One turn moves each row of this set onto another row. After a few examples, where does it send each row asked below?
Goka: [-11.1   9.9  13.5  15.2   2.0 -10.1 -19.6   1.7 -18.8 -18.5  -7.4  -4.6
 -11.4 -19.2  24.5   4.4 -25.8   3.9  10.1  -0.8   4.4 -22.6 -13.3   0.1
 -10.8  -7.9   3.1 -23.4  -9.5   7.1]
pir: [  4.1  -8.0  -0.9  10.4  12.9  -4.9 -34.8   3.1  -7.2  10.9 -17.7  16.9
  -5.5 -34.2   1.7 -26.5 -10.7  10.7  15.6  -0.9  14.1 -13.6  -0.8  -9.0
 -12.6 -28.0  44.8  -9.2  -8.4  15.9]
Falen: [ -1.2 -22.0 -17.8   8.6   5.9  -3.4 -57.2 -17.9 -10.0  19.5  -7.3   6.7
  -8.2 -18.8  12.8  -8.0 -10.0   3.2   4.2   9.7 -16.0 -10.9  -4.4   0.6
  -6.6  -0.2   6.0  -2.2  -7.4 -18.7]
muke: [ 24.2 -14.1 -25.3  -7.2   4.4   0.4  10.7 -25.6   1.0  20.6  -7.7  11.5
   1.2  -6.6  26.0 -16.8 -27.4  -1.8  39.4  11.8  14.5 -17.9  16.1   8.1
  -1.9 -13.6 -14.7 -11.1  -9.6  26.6]
Bakeb: [ 12.6   5.0 -16.8  -2.0  -0.1  -5.5  -0.6   6.7  -4.4  15.9 -28.5  26.1
  -3.3  -6.9   5.9  -7.7  25.1   3.9  23.2   2.4   6.1 -19.2 -10.5  15.3
  17.0  -2.8  16.5 -12.0  -3.7 -14.4]
Dit: [ 15.5   7.6  10.0  -6.2   1.7  -8.6  -6.8  -8.3 -14.9  -1.6   9.5  21.5
  -1.6  -9.8   7.9 -15.4   2.4   7.4   9.6  10.1  17.9 -19.3   2.4  -4.1
  -4.2 -23.7 -43.9  -6.8  -0.8  -4.0]
gapip: [ 22.0 -14.1 -23.3  -9.9   4.1   2.1  10.4 -28.4   2.8  19.3 -10.8  16.1
   1.9  -7.6  23.6 -15.1 -26.9  -1.7  38.7   9.3  16.6 -19.7  16.8   8.4
  -0.9 -16.4 -14.9 -12.0  -8.5  25.3]
ral: [ -0.2   1.4   5.2   4.2   8.2  -4.7  -2.5   0.5 -11.7   0.8  10.9  11.7
  -1.1 -24.0   3.8 -16.2  -8.6  13.0  24.2   2.5  21.6 -17.8  11.0 -11.9
 -14.5 -34.2 -38.9  -2.9  -3.5 -12.1]
Numef: [ 11.5 -11.9 -21.0   6.8   7.1 -14.8  -6.9 -27.0  -4.0  19.5 -11.5   3.5
 -11.2  -7.5  27.0 -17.2   9.6  -2.9  46.0  16.2  -3.4 -10.1  36.5   1.6
 -27.6  -4.9 -11.3  -3.2  -4.7  15.7]
zov: [ -2.2 -11.8 -15.3  -1.9   6.8  -3.3  -6.8 -37.1   2.0  16.1 -20.9  21.3
  -5.6 -13.8  18.7 -11.0   8.5  -2.9  45.2   4.9  10.0 -16.0  43.6   0.1
 -26.8 -19.8  -7.8  -7.4  -0.8   9.5]
Zuno: [ -4.3  -2.0 -20.4   7.7   6.6  -1.4   3.9  16.1  -1.1  18.5 -27.1  17.4
  -3.0 -22.3   1.8  -8.0  14.2  10.0  37.7  -5.9  10.7 -18.0  -1.5   5.9
   7.1 -14.0  21.8  -8.6  -5.5 -22.3]
Kup: [  1.0   2.4 -15.9  -1.7   2.4   1.3   1.5   6.6  -0.5  15.7 -31.0  29.5
  -1.5 -15.3   1.0  -5.5  19.9   7.1  29.2  -5.2  12.5 -21.0  -4.2  11.5
  13.4 -12.5  20.1 -12.4  -3.0 -19.6]
Rik: [  8.8  -4.0   3.6   1.2   8.5  -2.8 -37.5  -6.1  -6.4   8.5 -22.1  28.6
  -3.9 -27.7   1.2 -24.5  -4.2   8.0   7.2  -0.4  16.6 -16.5  -2.8  -4.2
  -6.4 -26.7  43.1 -13.6  -5.3  19.1]
lafid: [  3.5  -1.8 -24.3  13.4   6.7  -9.3   3.8  22.1  -4.6  20.6 -21.9   7.3
  -6.0 -18.5   6.1 -11.3  15.4   9.7  37.3   2.6   1.3 -14.5  -7.3   7.7
   6.5  -5.0  20.0  -6.2  -8.1 -17.8]
talef: [ 22.2  -4.0  -1.3   8.6   8.2 -15.2 -38.0   3.1 -12.3  11.1 -13.6  13.3
  -9.9 -20.1   9.9 -31.7  -2.0   6.1   6.0  11.8   2.9 -10.3 -11.3  -2.2
  -5.1 -12.0  38.5 -11.5  -8.7  25.7]
Zel: [ -0.1 -19.5 -14.5   1.8   2.5  -1.9 -58.4 -24.3  -9.1  18.1 -10.3  15.1
  -7.2 -14.8  12.1  -6.3  -6.5   1.8  -0.6   9.9 -13.5 -13.6  -5.2   3.0
  -2.5  -0.5   4.3  -4.4  -5.7 -17.2]
sez: [ -6.4 -19.7 -12.5  -0.5   3.2   3.3 -58.0 -27.2  -6.5  16.4 -14.8  21.0
  -4.9 -18.4   7.7  -3.3  -7.7   2.8   0.1   4.1  -8.6 -15.7  -2.1   1.3
  -3.7  -7.2   7.2  -6.2  -3.6 -20.4]
Tif: [ -7.6  12.1  15.5  11.7   0.4 -10.5 -20.6  -1.8 -19.6 -20.5  -8.4  -0.7
 -11.4 -15.6  25.2   5.0 -23.4   2.8   6.4   1.1   4.4 -23.7 -14.8   2.3
  -7.6  -5.4   2.0 -24.9  -8.5   8.0]
Liten: [ -1.1 -14.0 -20.4   6.8   9.9  -8.6  -5.1 -27.3   0.3  19.2 -14.3   7.6
  -8.7 -15.3  22.5 -14.1   4.4  -0.6  51.2   8.5   4.0 -12.2  42.6  -1.7
 -30.9 -14.8  -7.5  -3.6  -4.0  10.1]
gupe: [ 19.8  -1.9   3.8  -0.2   5.6  -8.9 -39.0  -5.2  -9.4   8.1 -20.0  27.0
  -6.3 -19.0   6.2 -27.3   0.2   5.5   1.5   7.2   9.8 -14.4  -9.8  -0.6
  -1.6 -17.2  39.0 -14.4  -5.6  25.1]
nirup: [  4.1   5.0   9.7  -5.0   4.3  -2.9  -4.1  -8.6 -11.6  -1.9   6.8  23.2
   0.9 -17.9   3.3 -13.7  -2.9  10.7  16.5   2.9  24.3 -20.6   8.7  -7.4
  -7.5 -33.1 -40.5  -6.3  -0.3  -9.9]
rak: [  7.8   1.3   2.1   8.2   7.6 -12.2  -2.6   6.2 -15.7   3.6  17.1   2.1
  -3.8 -19.2   8.9 -20.1  -5.8  13.2  23.5  10.1  13.7 -14.3   5.9 -10.6
 -14.8 -24.7 -40.9  -1.7  -6.4  -8.0]
pobon: [ 16.6  -8.2 -16.7  -1.6   3.2 -13.1  -8.8 -35.0  -4.1  16.4 -15.9  14.8
  -9.8  -0.6  26.6 -14.8  15.6  -6.7  37.1  17.7  -1.5 -12.3  33.1   6.2
 -20.7  -2.9 -12.9  -6.6  -1.8  18.8]
dor: [ 17.5 -16.4 -26.1  -4.9   6.7   3.0  11.4 -24.2   2.9  20.6  -8.7  11.2
   2.8 -11.5  23.1 -15.1 -30.4   0.2  43.6   7.8  17.5 -18.3  18.8   5.5
  -5.1 -18.0 -13.1 -10.5 -10.3  23.2]
Pas: [ 11.7  -8.4  -4.0  14.6  12.1 -12.5 -35.8   8.8 -10.7  13.2 -12.4   7.5
  -9.1 -29.3   6.4 -30.7  -9.0   9.9  14.8   7.0   4.2  -9.5  -6.2  -7.2
 -13.1 -18.1  42.7  -9.0 -10.6  20.7]
niz: [ 21.1 -16.4 -26.3  -4.1   6.4   0.7  11.6 -22.7   1.9  21.0  -7.2   8.0
   0.2  -9.5  25.2 -16.9 -29.9  -0.2  42.7  10.4  14.2 -17.2  17.3   5.6
  -4.7 -15.5 -14.1  -9.6 -10.6  24.4]
mirar: [ -9.8 -24.4 -17.9   9.1   7.7   0.5 -56.0 -17.3  -7.3  20.2  -8.5   7.7
  -7.5 -24.0   9.5  -6.6 -13.8   5.4   8.0   5.8 -12.8 -12.0  -0.9  -2.7
 -10.0  -6.8   8.4  -1.8  -7.1 -22.6]
buno: [ -9.8  12.6  17.3   9.1  -1.1  -7.7 -20.3  -5.3 -17.5 -20.7 -10.8   4.7
  -9.8 -16.2  22.9   6.7 -23.0   2.8   5.9  -2.0   7.6 -25.1 -13.3   3.0
  -6.4  -9.5   2.5 -25.6  -6.8   7.4]
pimi: [  8.7  -7.5 -12.3  -7.9   2.9  -5.8  -9.2 -42.2  -0.2  14.5 -21.7  25.7
  -6.0  -4.4  22.3 -10.8  14.3  -5.6  37.0  10.0   7.6 -16.3  38.1   5.1
 -19.6 -11.5 -11.0  -9.2   1.1  14.8]
Tel: [ 13.7   1.7 -21.4   6.3   2.4 -11.6   0.9  16.6  -6.7  18.8 -21.6  12.4
  -7.2  -8.4   9.7 -12.2  22.3   5.7  29.0   7.2  -0.8 -15.2 -12.2  12.8
  13.3   1.8  16.5  -9.1  -6.4 -12.8]
guku: [-14.5  11.6  17.1   9.8   0.4  -5.0 -20.3  -3.2 -17.1 -20.5 -11.4   3.3
  -9.0 -19.7  21.4   7.6 -26.0   4.4   9.4  -5.3   9.7 -25.9 -10.1   0.3
  -8.5 -13.2   3.8 -25.2  -7.9   4.8]
Kugi: [-12.1 -23.0 -14.4   4.0   5.9   4.2 -56.7 -23.1  -5.0  18.7 -12.3  16.1
  -5.1 -24.1   6.8  -3.6 -13.1   4.9   5.7   1.6  -7.3 -14.9   0.9  -2.0
  -7.9 -10.9   8.4  -4.0  -5.7 -23.2]
veb: [ 17.5   5.2   5.0   1.5   4.2 -15.1  -5.1   0.1 -17.7   1.7  15.6   8.1
  -4.7 -10.5  10.8 -19.9   0.7   9.3  15.6  15.2  11.4 -15.2   1.0  -5.8
  -7.1 -17.4 -44.2  -4.2  -4.6  -3.1]
pazum: [-15.5   9.7  14.8  14.3   1.9  -7.3 -18.8   0.5 -18.2 -19.4  -9.3  -1.7
 -10.5 -21.4  22.2   6.0 -27.7   4.9  11.0  -3.8   8.1 -23.5 -10.3  -0.8
 -11.4 -12.2   4.6 -23.5  -9.1   4.3]
gufud: [ 18.3 -15.0 -23.7  -8.1   5.8   4.5  11.4 -27.5   3.4  19.6 -10.4  15.6
   2.8 -10.4  21.8 -14.6 -29.0  -0.7  41.1   6.6  18.3 -19.8  18.5   6.4
  -3.1 -19.6 -13.8 -12.1  -8.9  23.5]

Pas moves to gupe
mirar moves to Zel
Kup moves to lafid
Now find these:
pobon moves to zov
ral moves to veb
guku moves to Goka
gapip moves to dor

